The rows below fall into families. The same turns and mirrors carry the whole set onto itself and the rows of a family onto each other. For each named row, which other rows are in its family? Write them in the order they are listed.
These 30 rows form 5 families of 6 rows each.
bak: [-10  -8  -2  -4   2  14   0  11   5 -11  14 -16 -16  -8  -1  -1   6  -5
   5  -8   2   3   6  -5  -8  -1]
Ninek: [ -1 -15   5  10   4   4 -10   5   0   6  -7   2  -1  -9  -2 -16  -2   0
  -2  10  -2  -5  18 -11   3  10]
bulim: [  1   1  -9  -8  -1   7  12  -4  -6  -7  -4 -22  10  12  -7   0  -1  12
 -16  -9  14  12 -12   6  -2 -11]
Loko: [ -6  -9  11   5   1  17  -2  15  14  -5   7  -4 -18 -15  -9  -4  -6   3
  -4 -10  -2   5  11  -4  -7   0]
Taka: [  4   7  -3   6  -1   1  11   9  -1   1  -1 -10  13  16 -10  -8 -14  26
  -7  -4  22  18  -3   4   3 -12]
piz: [ -1 -15  16  -2  -5  10  -1  13  10  -8  15  -1 -11  -6   2   2  -8  -6
   0 -12  -6   2  -1  -6  -7  -2]
Vomek: [  5  -3 -13 -11   5  -7  -3   0  -5  -6 -11  -7  11   5 -14  -9 -14  12
   7   2  14  -6 -12   8   9   2]
tisa: [ -6 -10  22  14  12   9   2  18  -2   2  10  -4   5   8   4 -12   9  -4
  -3   1   2  15  -7 -12   2   4]
pokug: [  3 -22  -4  12   2   6  -3   5  -4   4  -8  -3  -5   3   6  -8   2   0
 -21  -7  -3  -6   9  -7   1  -6]
reg: [ -1  10   1  17   6   2  -7   2  -8  -5  -8  -6  12   7 -14   2 -25  -1
 -14 -12  11   7  -2   5  -9 -20]
seta: [  3 -23   7   7  -3   5  -2   8  -8   5  -2  -1   0  -4   6 -16   0  -4
 -11   2   3 -10  12 -14   5  -3]
Rugir: [-11   3  20  12  10   3   1   1  -3   9  10   0   2   0  12  -7   5   7
   9   3   1  15   4 -13   3   4]
tuso: [ -6  22   6  15   2   6  -6   8  -9  -4  -2  -4  17   1 -23   5 -17   0
  -1   0   7   5   5  -1  -8 -18]
Gel: [ -3   5   2  -4   8 -11  -5 -19  -7  -4  -6   4  18   3  -6  -1  -4   5
   5  -4  14  -3 -16   4  -3  -6]
mono: [-1 -6 11  6 14  8  7 16 11  4 18  6  0  2  6 -7  9  7 -7 -1 11 16 -7 -5
  8  6]
pese: [  5 -14   1   9   7  -4  -7  11   1  12   2   5   4  -6   2 -14  -5  -6
 -12  12   2  -6   7  -4  10   5]
losu: [  0  13   9   8   1   5  -5   8  -9 -12  -8  -6  13  -5 -14  -5 -28   2
  -4 -16  20   5  -4   1 -10 -17]
nasik: [  4  -1   7  -9   4  -3  -1 -10 -12  -8 -14  -1  21   2 -16  -2  -8   8
  12  -3  17  -7 -11  -1   3  -3]
Zom: [-10  12   3   8   7  -2  -1   6  -3  -5   1  -3   2  -8 -21  -7 -23   9
   6  -7  21   0 -11   9  -6 -20]
zukav: [  5   7  -5 -15   0   1  -8  -8 -11 -14  -9  -3  10   1 -19 -11  -8   9
   3   5  14  -6  -3   1   9   0]
dulag: [  4   4   3  -7  -9   5  13   6  -6  -5  -4 -24  21  12 -12  -5  -6  13
  -7  -3  18  16  -7   3  -4  -9]
Kena: [  6  16   4  -2  -4   7   4   6  -5  -8  -2 -12  15  18 -17  -9  -3  20
 -10   2  17  20   1   0   6  -7]
fub: [-10 -15   1  -2   3   6  -1   3  11  -9  16  -1 -10  -6   7   2   0  -7
  -3 -12  -4   3  -9   0 -12  -1]
Tesa: [ -5  24  11   2  -1   5  -7   3  -4 -14   3  -1   3  -6 -23  -6 -20   8
  -1  -5  15   7  -3   3  -5 -17]
bivas: [  5  11  -6  -8  -1  18  11   5 -13  -8  -9 -15  10   8  -9   1  -1  19
 -13 -10  12  10   3  -2   8  -7]
Rezaf: [  7  -8   3  12   2   1 -14  15  -3   3 -13  -7  -6   4   2  -8  -2   0
  -8  -5  -6  -3  21 -10   4   1]
Fezig: [ -7  -6  14   7   8  10   2  13  10   1   9  -4   1   0   4 -14  13  10
  -1   3   6  20   4 -10   0  14]
zeve: [ -1 -13   6   4   3  10   2  17  13   1  14  -1 -17 -13 -11   3  -7  -2
 -10  -6  -1  -3   3   2   0 -10]
lud: [  0  17  -2 -16  -1  -7  -9  -4  -7 -11  -5   1  16  -6  -4  -4   1   6
   7  -2  11  -4 -10   3  -4   3]
sopaz: [-13  -6  16  22  15   3   0   5  -1  10   7   2   7   7   7  -6   4  -2
  -7   2  -5  15  -7  -7  -2  -3]

Which other rows belong to the same family as Rugir? bak, tuso, bivas, Rezaf, lud
Which other rows belong to the same family as Taka? Vomek, mono, pese, Zom, zeve
Which other rows belong to the same family as Loko? Ninek, zukav, Kena, Tesa, Fezig

The rows below fall into families. The same turns and mirrors carry the whole set onto itself and the rows of a family onto each other. For each named row, which other rows are in its family? Write them in the order they are listed.
These 16 rows form 4 families of 4 rows each.
lavo: [ 22  12   8  -7  -5   8   0 -14  -3  -9  27 -11 -10  12  -4  -2 -15]
kagav: [ 24   9   7  -1   1  -2   4  -7   1 -13  14 -12 -13  12 -11   0 -23]
diz: [  2  12  16  -3   2  10  -4 -12  14  -1   2  13  -7   2  -8   6   4]
daziz: [ 11  21   4  -8  -7  -7  26 -22  20 -14   1   6   2   5 -27  11 -13]
sema: [ 28   4   9 -16 -23   0   7 -23  16  -7  21  -2  -7   4 -14  31   8]
lon: [ 13  22   0 -17 -14  -5  24 -19  16 -14   3   4  -7  -1 -27  13 -16]
tumal: [ 23  14   3 -25 -19   8   9 -19  14   0  19  -6  -5   7 -12  29  10]
ral: [ 2  4 12 -4  7  4  6 -7 15  0  9  7 -7  3 -7  7 13]
kana: [ -2  12   8   1   1  15   2 -19  18   4  14  11  -6   5  -6   1   1]
soro: [ 16  29   5 -18 -14   3  21 -26  17  -9   9   2   0   5 -26   8 -19]
zarop: [ 17   2   4  -4  -3  -1   2  -6   0 -11  22  -8 -13   9  -3   0 -23]
fas: [  2   2   9  -1   8   7   6 -15  14  -2  11  13 -15   3  -6   4   4]
sib: [ 27   6   6 -29 -13  -3  15 -15  15  -2  15  -3  -8   4 -12  34   2]
gefi: [ 15  19  10  -9 -19  -5  21 -29  18 -17  10   7   4   2 -26  10 -17]
gadun: [ 31   5   9 -19 -14  -4  13 -11  13  -4  18 -12 -10   5 -14  28   5]
sil: [ 23  12  12  -9  -3   3  -8  -9  -6 -13  13  -8 -10  12  -6   3 -19]

Which other rows belong to the same family as zarop? lon, fas, sib
Which other rows belong to the same family as gadun? kagav, daziz, ral

